[[137 138 157 128 128]
 [127 151 148 126 127]
 [136 134 151 129 129]
 [135 150 126 127 128]
 [133 136 143 129 126]]
->
[[137 138]
 [127 151]]

[[121 125 119 126]
 [125 126 127 125]
 [152 131 154 153]
 [125 125 126 125]]
->
[[121 125]
 [125 126]]

[[117 155 116 127 140]
 [100 112 128 130 113]]
->
[[117 155]
 [100 112]]

[[128 128 145 157 134]
 [128 130 116 141 122]
 [129 130 128 118 126]]
->
[[128 128]
 [128 130]]

[[134 119 150 126]
 [122 133 125 123]]
->
[[134 119]
 [122 133]]

[[132 130 154]
 [138 126 126]
 [123 137 149]
 [134 129 147]]
->
[[132 130]
 [138 126]]
---
[[125 125 122 115 134 123 120 108 122 135 126]
 [128 118 132 118 122 129 117 104 117 135 141]]
->
[[128 125]
 [118 125]
 [132 122]
 [118 115]
 [122 134]
 [129 123]
 [117 120]
 [104 108]
 [117 122]
 [135 135]
 [141 126]]

[[137 106 134]
 [131 106 139]
 [135 106 135]
 [152 126 131]
 [147 112 129]
 [142 108 130]
 [127 110 144]
 [133 106 138]
 [139 107 132]
 [129 108 142]
 [140 138 147]]
->
[[140 129 139 133 127 142 147 152 135 131 137]
 [138 108 107 106 110 108 112 126 106 106 106]
 [147 142 132 138 144 130 129 131 135 139 134]]

[[147 119]
 [150 132]
 [124 124]
 [155 124]]
->
[[155 124 150 147]
 [124 124 132 119]]

[[130 133 134 122 123 126 137 141 117 139 142 119 120 125 123]
 [119 134 114 150 143 107 145 124 146 135 135 139 142 123 136]
 [134 126 112 128 130 124 147 124 141 123 124 119 136 127 135]
 [119 126 126 136 127 128 133 118 127 133 130 133 118 124 129]
 [125 126 119 118 112 125 143 126 116 118 112 120 125 131 146]]
->
[[125 119 134 119 130]
 [126 126 126 134 133]
 [119 126 112 114 134]
 [118 136 128 150 122]
 [112 127 130 143 123]
 [125 128 124 107 126]
 [143 133 147 145 137]
 [126 118 124 124 141]
 [116 127 141 146 117]
 [118 133 123 135 139]
 [112 130 124 135 142]
 [120 133 119 139 119]
 [125 118 136 142 120]
 [131 124 127 123 125]
 [146 129 135 136 123]]

[[128 131 156 124 136 127 127 137 128 126 130 128]
 [130 127 130 131 131 140 156 125 127 128 129 127]
 [129 128 128 129 130 128 129 126 158 139 128 128]]
->
[[129 130 128]
 [128 127 131]
 [128 130 156]
 [129 131 124]
 [130 131 136]
 [128 140 127]
 [129 156 127]
 [126 125 137]
 [158 127 128]
 [139 128 126]
 [128 129 130]
 [128 127 128]]

[[136 114 127 114 111 121 116 117 128 144 116 131 123 115]
 [123 130 102 129 128 124 123 140 136 150 113 117 142 116]
 [128 118 146 117 116 127 119 120 128 124 136 124 114 130]
 [124 142 116 143 146 144 150 135 131 108 131 122 133 147]
 [121 126 128 125 127 125 124 116 120 133 119 102 110 121]]
->
[[121 124 128 123 136]
 [126 142 118 130 114]
 [128 116 146 102 127]
 [125 143 117 129 114]
 [127 146 116 128 111]
 [125 144 127 124 121]
 [124 150 119 123 116]
 [116 135 120 140 117]
 [120 131 128 136 128]
 [133 108 124 150 144]
 [119 131 136 113 116]
 [102 122 124 117 131]
 [110 133 114 142 123]
 [121 147 130 116 115]]

[[135 127 115 143 145 146 116 124 118 132]
 [137 109 127 111 110 105 119 125 132 110]]
->
[[137 135]
 [109 127]
 [127 115]
 [111 143]
 [110 145]
 [105 146]
 [119 116]
 [125 124]
 [132 118]
 [110 132]]

[[131 131 120 133 120 120 125 123 120 127 141 130 131]
 [119 125 140 106 142 141 136 139 130 140 141 117 121]
 [130 142 122 121 122 122 128 126 119 134 126 136 148]
 [124 128 135 111 136 135 131 132 134 136 114 125 127]
 [129 134 124 120 124 120 118 117 135 142 114 119 136]]
->
[[129 124 130 119 131]
 [134 128 142 125 131]
 [124 135 122 140 120]
 [120 111 121 106 133]
 [124 136 122 142 120]
 [120 135 122 141 120]
 [118 131 128 136 125]
 [117 132 126 139 123]
 [135 134 119 130 120]
 [142 136 134 140 127]
 [114 114 126 141 141]
 [119 125 136 117 130]
 [136 127 148 121 131]]
